rotation ticks, each row followed by its count of ticks
The counts run from 0 to 142.
[-16.2   5.7  -3.4 -20.2  -1.4 -27.8   1.9  -6.8  -5.3   1.2  25.7 -26.2
  -9.1  -4.1  38.0   9.1   9.7  15.9   5.1  -8.1  13.9  11.6  13.9   3.9
   1.6  15.9  -6.9  -8.8 -25.7   3.7  13.3  -6.9 -14.5 -17.8 -19.8 -27.3
   9.3 -40.0 -42.9  -8.7  19.0  -2.4   8.5 -23.0   9.5   7.3  12.3 -12.7
  11.6 -18.3 -10.1 -20.6  -1.5   1.6   1.6  -8.6   0.1  26.6   7.2  -3.6
  -4.9  14.9 -49.7 -19.6 -28.5  -8.8   4.5 -10.2   7.2 -18.1  -8.7  -8.7]	59
[-19.9   7.7   2.4 -13.9   5.6 -25.7  -7.9 -15.6 -13.2  -4.6  34.9 -17.7
  -0.8  -4.2  44.3   1.0   0.0   7.4  15.0  -8.4 -10.0  19.5  -4.1   6.0
   6.7  13.1 -26.3   0.2 -18.7 -12.1  12.8  -5.4  -5.5 -23.9 -17.0 -23.4
   1.7 -29.6 -41.5 -14.2   6.9   6.9  11.3 -18.9   3.1  10.7   6.3   0.0
  -6.4 -30.5 -25.5 -26.4  -6.7  -8.9  33.9   0.5 -11.5  14.3   5.1  10.5
  -1.0   8.4 -29.3  -5.3 -18.2   6.1   1.4   2.9   3.6 -25.8  -8.4  -6.1]	105
[  8.9   6.2   1.7 -29.6  13.0 -18.6  -2.1  -3.9 -13.6  -7.0  12.2  12.1
   9.7  31.6  26.4   4.3 -19.2  -8.0  15.6 -16.6 -19.6  13.6   4.7  15.2
  10.7  -3.2   6.7   9.7 -42.8 -23.7  17.0 -34.4 -28.3 -13.4 -14.8  -5.2
   7.6  -9.5  -1.9   3.5  26.7   2.0  12.2 -15.2  13.1  -9.3 -16.1 -19.6
 -21.4 -19.7 -27.5  10.4  -8.9  14.6   6.1 -24.9 -22.2  16.1  28.9  -0.4
   4.0  13.8   8.7 -13.1 -15.9  -9.6  -3.8  15.3   4.2 -12.7  -5.1 -10.6]	1
[-11.1  12.2 -12.0  33.7  -3.8  -0.2  17.5  -3.5  -1.9  -3.6  20.7  -3.2
 -17.8 -22.4  21.0   3.9   1.7 -19.3  17.1  -2.4  11.8  11.0 -10.8  -5.6
 -23.1  20.4  -0.2   9.5 -13.0  -8.7   2.2  20.8  21.6 -17.8 -38.8 -24.8
  11.1   3.2 -24.8 -12.2  -1.4  16.6 -11.4   2.5  -8.1   4.7   4.7  -2.7
  16.2 -28.5 -17.9 -19.5  18.0 -10.9   9.3  22.6  27.7  33.7  -0.7  -5.8
  -4.8   1.3 -33.6   5.7 -21.4  14.8   2.1  -6.3 -19.8 -20.1  -3.9  -0.7]	117
[  3.9  17.9  -2.6  15.1  14.3 -10.6  22.8  -3.7   7.0  -3.4  17.2  -1.0
   3.0 -32.9  21.9   0.5   8.3 -16.3  41.8  -4.3  -7.5   6.3  -5.3  10.1
 -23.1   3.5 -13.8   3.8 -23.3   4.9 -11.9  -0.2  13.9   4.2 -42.5 -13.6
  17.5   5.7 -11.1 -19.5  16.5  19.0   1.1  -8.9 -21.8  12.8   4.3  12.3
   9.1 -31.9  -9.0 -21.4  12.7 -15.3  13.3  37.9   6.7  15.3  -2.7  -1.5
  -5.0   4.1 -30.3  18.7 -22.7  -7.0 -25.7  -2.8 -15.5 -11.5 -20.5  19.6]	113
[  8.9  -0.4   2.3  11.1  17.1  -9.3   7.6  -8.0   1.3   0.1   9.6  26.7
  10.2  21.6  28.4  20.5 -24.0 -24.6  25.0 -14.4  -4.8  18.7  -0.8  11.9
   0.2  -1.4   8.3  -4.2 -35.6 -45.4 -12.0 -22.9 -15.3  -2.6  -1.4   7.8
   3.3  -0.6   6.9   2.4  20.5  -5.6 -16.7   5.5  21.5  -6.8 -25.2 -29.4
  -9.1 -17.4 -15.1   9.6  22.4  16.0 -12.4 -10.9 -26.2   7.9  36.0  17.1
   1.8  27.6   6.8   9.5  -8.0 -14.9 -18.2   3.7 -12.7 -17.7   4.3  -3.9]	42
[ 19.6 -15.6  -8.9  -3.5  28.3  -7.7  -1.3  -8.1 -18.4  12.3  16.0 -10.5
  -3.0  -7.4  14.9  -3.4  -1.2 -32.4  12.0  -6.0   5.7   0.7  18.5  13.1
 -21.6  14.4  -1.9  14.6 -20.5 -27.2 -20.3  -0.6   3.0 -10.6   3.7 -31.8
  19.1  -5.5 -13.9  -6.9  26.8  18.7 -13.9  -6.1 -16.2  -1.1   0.2 -20.4
  18.1   0.6  -8.6   1.1 -11.4  46.2  20.8  -0.3  11.9  36.7  13.4  -7.9
  -8.1 -15.2 -18.2   7.6 -34.8  29.8  10.0  -2.0 -18.1   5.9 -25.3  -8.2]	86
[  0.5   2.3 -17.0 -15.5  -0.4  -8.6  -3.9  10.1  -3.9  10.4   3.5  -6.2
 -14.1  10.0  36.3  16.6 -20.5   1.8   1.6 -13.6   6.7  17.3   2.0   0.7
  -1.1   4.1  26.1   3.8 -41.3  -9.1  21.7 -21.4 -25.8 -14.3 -19.4  -1.5
  12.1 -22.1 -20.1  -0.2  31.6 -18.7  27.2 -13.4  28.6  -5.6  -8.3 -12.4
 -13.5 -14.6  -7.4  -2.6  -5.0  11.9 -20.7 -20.3  -7.9  23.4   7.3  12.2
 -11.2  13.1 -34.1 -12.7 -20.6 -23.1   2.9  -2.1   4.8 -33.5   2.8  -0.5]	54
[  9.4  21.9  15.6  -9.0  19.0  -0.5  16.0  -7.9   9.0  -4.5  12.9  14.9
   8.9   8.2  11.0  -6.3  10.6 -25.6  32.0 -16.1  -6.8   1.8  21.2   8.3
   2.7   7.0  10.4  -9.8 -32.0 -15.3 -30.2 -16.0  -8.1   2.2 -22.5 -28.8
  -2.6  -2.4   0.4  -0.3  29.4  24.8 -27.6   0.9  -3.1 -14.9 -11.5 -15.2
  24.0 -28.0 -13.9   1.3  15.1   7.8  -2.4 -10.0 -11.7  24.2  33.5 -19.6
   2.3  22.8  -3.9  -7.3 -28.1  -6.8  -6.5 -13.6 -18.6  10.3 -24.4  -4.6]	36
[  2.6   6.3   1.1  -2.8  -0.6  14.0  -1.9   9.3  -3.4 -11.7   6.3  -7.0
 -19.5   9.6   0.7  -1.0   0.4 -14.5   9.3  -5.6   5.6   3.5  20.8 -16.7
 -13.2  35.6  29.1  11.5 -24.9 -19.0 -19.9   4.0 -10.8  -0.6 -13.9 -27.9
   6.4   4.6 -32.9   0.8  23.9  35.1  -8.8 -13.3 -11.5 -14.7  -9.6 -15.7
  18.7 -27.8 -10.1   2.7   3.5  28.2 -11.2  -5.8  11.8  39.0  16.3 -10.3
   2.9  -9.2 -27.1 -14.3 -36.9  14.3  13.2 -17.5 -21.0   4.5 -18.7 -24.5]	127
[ 16.2 -16.6  -8.9  32.6  15.1  20.1  -0.4   3.5 -16.1  17.5  11.7  13.5
  -6.3 -12.3  15.8   8.3 -23.9 -50.7  23.0 -13.4   4.2   5.7   4.5   1.7
 -11.9  15.8  32.5  11.2 -28.0 -32.4 -17.9  -8.2  -2.5  -7.6 -10.1  -8.2
  16.6  17.5  -2.8  -2.2  20.5  12.7 -23.1  -8.3   8.1  -8.4 -16.6 -15.2
   1.6  -2.6  -6.7  11.1  14.6  25.7 -20.7   8.2   7.6  28.5  11.0  14.7
 -11.8   7.7  -5.0  22.1 -16.5   9.1  -4.5   2.7 -31.3 -10.1  -6.2   6.5]	133
[  8.6   2.4  -6.1 -20.9  24.5  -9.5   2.5   3.2 -27.0  23.5  11.3 -21.2
  11.6  -8.4  18.1 -22.5  13.2 -25.5  15.3  -3.2 -21.9  -1.7  37.3  12.6
 -12.6   9.2  -3.9   8.6 -31.3   1.3  -4.9 -19.5 -11.2  -5.8 -11.5 -17.2
  15.4  -7.7  -4.2  -7.2  35.5   9.2   3.2 -33.5 -14.8  13.6   6.7   2.4
   4.7 -14.9  -9.3  -0.7  -7.6  20.3   7.2   9.6  -2.0  31.5  -0.9   6.7
  -8.5  -6.6 -17.8   5.1 -36.7   1.3  -5.7  11.2  -3.1   3.5 -41.4  12.2]	97
[ 12.3   8.5  -7.3 -22.2   7.6   3.4 -10.1  -3.3   3.7   2.3   6.1   2.3
   4.5  35.2  25.2  14.7 -15.5  -1.6   9.1 -12.7  -5.1  13.9  19.6   1.6
  10.0  12.7  21.7   3.8 -37.0 -33.8 -13.2 -17.5 -29.1 -10.4   5.9  -8.4
   0.0  -6.7 -22.3  10.1  26.2   5.9   2.0  -5.6  14.3 -21.4 -13.6 -26.2
  -6.6 -22.9  -6.7  10.1  -2.2  37.8 -11.2 -22.3 -24.3  15.5  36.2  10.6
  11.7   9.5 -13.9 -22.8 -30.7 -14.8   3.1  -0.3   3.0 -19.1  -6.7 -15.2]	43
[ -6.6  26.7 -13.0 -16.2  -6.1 -11.4   1.7  10.8  -4.2  -0.3   9.3 -22.7
 -18.1   1.4  22.5   2.6   2.6   6.6  10.7 -11.7 -12.2  11.8   1.3   4.2
  -0.5  13.4  11.7   5.6 -28.6   9.0  19.9 -12.5  -5.5 -17.6 -42.1 -22.0
  11.7 -13.4 -37.2  -8.4  23.6   7.7  30.9 -15.4  -2.8  -2.6  15.5   4.7
  -3.7 -35.2 -21.4  -9.8  -9.3  -1.5   2.9  -2.7   9.2  36.0  -2.4   4.7
  -5.4   2.3 -42.7 -19.2 -41.2  -8.3   8.2   3.4   4.9 -24.8 -15.1  -3.8]	13
[  6.2   4.0  -8.0  23.6  21.7  -8.9   1.7 -27.8   2.5   9.4  31.6   4.7
  10.4  10.0  45.4  18.7 -13.5 -15.5  18.1 -18.5   5.8  16.6   2.9  19.6
  -1.9   9.7  -0.1  -1.2 -18.7 -46.9 -20.8 -10.3  -0.3 -17.3  13.5  -8.5
  -0.5 -14.6 -25.6  -0.6  10.8   1.2 -15.4   8.6   3.1 -13.2 -13.0 -25.5
   2.3 -11.9  -9.0  -7.6  -5.5  31.7  14.0  -5.1 -17.3  11.2  28.8  26.5
   2.9   3.7 -15.6  -3.7 -27.3  -1.1   4.3   0.0  -3.5 -34.4  -1.3  -1.5]	136
[  1.2  27.6   7.4   8.1  10.7  -2.1  21.4   2.8  13.9  -1.3   8.8   0.0
  -3.0 -18.3   7.0   3.0  17.9  -9.6  37.5 -14.2  -0.2   1.7   9.4   0.7
  -6.9  12.7  -1.6  -7.1 -22.7   6.7 -21.6   5.2   7.6   5.7 -45.4 -21.5
   2.5   7.5 -18.0 -13.2  15.8  29.1 -13.5  -5.8 -15.8  -1.6   2.5  -1.3
  22.4 -38.6  -4.6 -13.5  20.8  -7.5   3.2  19.0  11.3  22.6  11.5 -18.9
   3.6   1.6 -30.2  -4.7 -32.2  -2.2 -13.9 -11.7 -15.6   3.5 -27.0   7.4]	25
[  5.9  -1.8  -6.1   7.6   9.2  -8.6  -9.4  -7.7  -6.5   8.5  18.7  13.1
   2.7  24.3  40.9  18.4 -29.0  -4.7  12.7 -15.8  -3.7  19.6  -4.1  10.0
   3.0   5.4  20.6   0.2 -36.9 -40.0   0.1 -27.8 -22.8 -14.4   0.2   2.0
   5.0 -17.5 -21.1   3.8   9.0 -13.7  -1.8  -5.6  33.0  -9.7 -16.7 -21.5
 -17.2 -16.7 -14.8   9.0   5.1  18.6  -9.0 -22.3 -18.9  20.6  28.4  29.4
  -4.7  27.5  -3.7  -5.6 -11.8 -17.0   1.7   5.8  -9.0 -40.6   9.3  -5.5]	141
[ 28.2   3.2   0.1 -13.2  20.7 -19.6  12.7   4.8 -12.5  -6.2  11.3  26.9
   1.1  21.7   5.6   4.6 -23.3 -34.6  26.9 -10.9  -9.0  12.7   1.1  11.0
  -8.5  -8.2  10.5   5.4 -34.9 -37.3   2.6 -26.8 -17.6   2.4 -18.6  -6.8
  11.0  -1.0  22.6   5.2  22.1   7.2 -10.4  -5.3  19.2   2.6 -18.3 -28.1
 -12.6  -8.8 -28.2  12.6   9.6  16.0  -9.9 -18.8 -11.7  13.0  31.3  -6.1
  -6.2  23.9  21.4   5.1 -10.4   3.1 -12.8   7.1 -16.0   3.1  -4.9  -1.4]	88
[  7.2 -14.5  -6.9  41.9   6.8  19.3   1.6  -1.0  -8.5  -0.5  15.2   9.7
 -12.8  -2.6  10.2  12.1 -26.3 -34.7  12.6  -7.2  15.9  11.5 -11.2 -12.2
 -22.8  27.2  29.6  18.1 -20.8 -38.1 -16.3   9.2   1.2  -9.8 -10.0 -15.6
  11.1  15.4 -25.2  -7.8   3.2  12.0 -18.7   4.9   4.5  -8.5 -11.8 -17.8
  12.7  -6.7 -13.2  -0.3  10.4  26.2  -6.3   7.0  16.1  28.9   6.8   3.1
  -3.5   0.6 -17.3  15.2 -20.1  23.9   2.4  -6.1 -30.7 -18.0  -0.8  -7.8]	34
[ -7.0   4.8 -30.4  21.1   4.2  -8.6   3.5  -7.3 -14.6  13.5  21.3 -11.9
 -10.3 -12.4  40.3  16.0 -18.0  -6.8  12.5  -5.9  -1.0  23.0 -27.1  14.4
 -16.1   8.3  -4.2  14.4 -31.0 -13.4  24.1  -2.1  11.1 -24.3 -29.1  -6.8
  17.5  -9.4 -27.5  -7.1  -2.3  -7.7  18.5  -7.8  10.5   6.6   6.9   2.7
 -19.0 -21.5 -19.7 -24.7  -4.0  -3.0  11.9  12.8   9.3  31.1  -5.2  21.9
  -4.8   2.4 -38.1   7.2 -24.7  -1.2  -2.7  10.2  -7.1 -39.5   5.9   5.7]	106
[ -7.5  29.0  -8.6 -10.0  -2.6  -4.2  10.7   8.7  -0.7  -4.7  10.9 -14.0
 -19.5 -14.7   8.5  -2.1  12.8   1.5  16.7  -2.0  -5.1   1.1  10.0  -7.4
 -13.6  12.1   2.2   7.2 -32.6  13.4  -0.1  -2.9   4.7 -10.1 -54.8 -28.3
  16.8  -7.9 -26.9 -13.4  25.0  15.7  10.2 -17.8 -11.7   4.5   7.2   3.3
  11.6 -34.9 -15.5 -14.3   8.8  -9.1  -5.7  13.4  17.6  39.6  -2.8 -13.5
 -11.4  -1.7 -42.4  -9.1 -38.2  -3.7  -2.9  -6.8 -10.0  -8.1 -15.7  -6.4]	112
[  8.1   0.0 -35.0   4.7   6.9   0.1  -5.6  10.8 -12.1  18.4  -0.4 -10.9
 -10.3   1.2  24.8  14.1 -26.8  -8.8   7.5 -10.6  -6.2  14.8  -3.2   9.5
 -11.7   1.9  21.7  21.2 -39.1 -12.8  26.9 -19.1  -6.8 -22.0 -27.6   8.8
  26.6   3.3 -19.0  -0.3  19.7  -4.7  30.8 -18.6  10.1   0.7   1.8  -4.0
 -28.9 -18.0 -14.1   6.0 -12.3  15.4 -13.3  -3.0  13.2  25.2  -6.0  21.7
  -7.2  -4.2 -29.1  -2.7 -29.7 -19.3  -1.3  15.3  -5.8 -32.1  -1.5   5.4]	8
[-16.7   5.0  -4.2  -5.2  -9.1 -26.0 -10.1   3.6 -10.9 -12.2  14.7  -1.4
  -7.9  17.3  37.7   9.3 -26.7   4.0   9.9  -7.1 -13.0  20.5 -12.8   0.8
  -0.5  13.8   6.7  14.2 -40.0 -14.4  30.3 -15.7 -21.1 -15.9 -33.3   0.5
  13.4 -12.8 -28.9  -3.0  15.3  -5.9  23.4 -19.0  23.7   9.2  -1.1  -6.8
 -31.4 -35.8 -31.1  -6.9   3.4  -3.7  -1.6  -8.0  -3.9  15.8  13.6   9.2
  -0.6  18.4 -17.4  -5.2  -8.5 -15.7  -5.5  12.9   1.3 -38.0  17.3 -10.1]	12
[  1.2  -5.7  -5.6  11.4  11.2 -20.5  -3.7 -14.5 -13.3   6.4  27.4   8.1
   6.3   5.0  48.3  20.0 -24.7  -2.6  16.3 -10.4   3.4  22.2 -18.0  13.9
   5.7  -1.9   0.4 -13.8 -36.9 -31.3  18.1 -22.2 -19.8 -16.2   0.5   2.2
   1.2 -24.6  -8.1   0.1  10.1 -19.7  -2.1  -3.9  31.2  10.3  -8.4 -25.5
 -15.9  -6.6 -20.6 -12.6   7.2   6.4   0.7  -3.9 -21.5   7.7   6.7  25.4
   1.3  26.5 -16.7   8.3  -3.5 -11.7  -5.2   5.7  -1.8 -38.1   8.3  10.9]	53
[  4.3  18.2   2.4  -5.2  -1.6  -6.6  12.9  26.2   1.9 -13.6 -13.3   7.9
  -9.8  -3.3   4.2   7.6  -2.3  -8.9  28.7  -5.7 -10.9   1.2   3.8  -3.2
  -7.1  11.1  17.4   9.6 -38.3  13.5   3.6  -9.0  -6.7  12.1 -54.5   2.4
  19.3  21.0 -13.3 -10.5  37.4  15.8   8.9 -18.7   0.1   9.5  -3.4  -1.2
  -1.9 -38.5 -15.2  -1.3  23.4  -6.2 -24.4  25.4  13.4  20.5   6.7 -16.6
  -1.5   7.0 -23.1   2.6 -18.0 -21.9 -27.0  -6.7 -14.7  -0.5 -13.5   9.9]	20
[ -8.2  -2.8  -5.8  36.9  -4.9  -5.4   2.1  -7.2   3.9 -20.8  27.1   0.0
 -10.1  -4.9  26.3  22.8 -16.2  -6.7  15.4   2.1  19.0  14.9 -16.3  -7.5
 -16.0  28.9   2.8  17.4 -17.0 -33.0 -16.1  28.9   7.8 -10.9  -7.2 -19.8
  10.9  10.8 -46.5  -3.4  -1.5  25.1  -9.2   5.6  -5.9  -4.2  -5.6 -15.8
   1.0 -19.5 -21.1 -15.5   0.0   9.3  19.3  27.3   6.6  20.6  10.3   6.0
   6.9  -5.4 -29.2   7.9 -13.1  20.3  -3.1  -9.9 -21.1 -16.4   3.5 -13.1]	121
[ -9.5  -2.0   7.1 -26.5 -11.5 -28.9 -11.7  13.1 -15.2 -17.3  12.3   2.6
  -6.9  11.3  33.0  14.5 -12.1  11.0   9.8  -3.7  -1.1  17.8  -3.9  -4.1
   1.4  14.3   3.2  -9.6 -45.9  -2.0  23.0 -21.9 -33.6  -5.4 -14.3  -4.5
   2.3 -28.5 -27.1  -4.8  26.5  -9.8   4.7 -26.2  22.8  17.1  -4.9 -17.1
 -17.5 -21.6 -17.3  -6.6  10.8   0.4 -10.4  -8.2 -18.9   8.9  12.1  -3.1
  -1.3  35.5 -22.4  -8.3  -1.6 -20.9  -6.9  -2.9   1.0 -18.9   4.9  -4.8]	58
[  4.9  -3.9  -2.5  -1.5  24.8   8.9  -7.9  -9.9  -6.7  22.1  21.2 -19.2
   8.2   2.9  27.5   3.2  -0.2 -11.5   5.3 -13.1   6.4   3.2  27.7  11.6
   0.3  22.7  10.5  -2.1 -22.5 -28.9 -21.0 -13.7 -14.1 -11.7  13.9 -28.4
   4.6 -15.6 -30.2   0.9  30.4   7.5  -4.7 -10.5  -9.6 -11.2   0.3 -21.0
  15.6 -13.6   8.1   1.4 -15.1  42.6  12.9 -10.0  -6.6  29.7  11.4  16.7
   4.3  -8.5 -28.9 -14.6 -42.4   3.3  12.3  -4.2   1.6  -9.8 -23.3  -5.5]	44
[ 14.8 -19.0 -19.1  11.6   3.6  -3.5   0.6   5.6  -8.9 -17.2   3.1  14.2
 -21.0   5.8   1.9  29.8 -33.0 -11.0   4.7  -6.1  27.0  15.1 -14.6  -6.1
 -26.3  19.9  25.0  24.4 -30.0 -36.6   1.9  11.3   6.5  -8.9  -2.4  -4.1
  27.4   6.6 -22.8  -1.9  12.5  16.5  -4.5   4.3   8.2  -5.3 -16.2 -34.9
   0.4   3.1 -21.0   2.8   4.9  38.2  -3.9   2.6  13.1  22.6  16.6  -2.0
   0.1  -5.5 -15.7   5.0 -15.8  21.3  -3.9  -6.6 -21.3  -7.9  10.6 -14.7]	80
[  4.2  -7.8   8.3  22.8  21.6  -9.8   3.5 -19.9 -14.3  14.0  33.7  13.0
  21.4   0.6  44.0  -1.5  -4.8 -28.3  29.6 -10.7  -8.9  13.6   1.4  15.9
   1.4   3.3  -7.8 -13.6 -31.7 -31.5  -7.6 -26.1 -16.0  -9.2   6.6  -9.8
  -1.7 -19.5  -6.4   0.3  13.7  -7.8 -29.3  -6.5  20.2   7.5 -15.1 -19.9
  -1.0 -16.4 -13.5  -7.9   9.6   9.5   8.7   2.3 -23.0   9.4  24.5  17.9
   1.0  27.8  -1.0  18.7  -9.1   3.4  -8.9   7.4 -17.2 -17.5 -10.1  10.6]	140
[  4.3  -8.1 -14.1  17.8   6.9 -11.6   4.0  -5.8  -9.0 -20.5  23.3  -3.6
 -19.8 -16.6  13.9  16.5  -2.7  -6.6   8.1   3.4  29.0   8.6  -3.9  -2.7
 -26.1  22.6   7.5   8.2 -16.0 -20.7  -0.3  27.1  14.4  -8.7  -9.1 -30.3
  16.7 -14.5 -30.5 -12.5  -3.7  16.6 -14.2   3.3  -6.4  11.7  -0.3 -32.0
  22.1  -1.7 -13.7 -21.2   4.5  18.8  19.2  12.9  19.0  27.8   4.7 -14.3
   0.6  -6.8 -41.9   4.4 -17.8  34.1   4.2 -13.3 -21.3  -8.7  -3.2  -7.4]	75
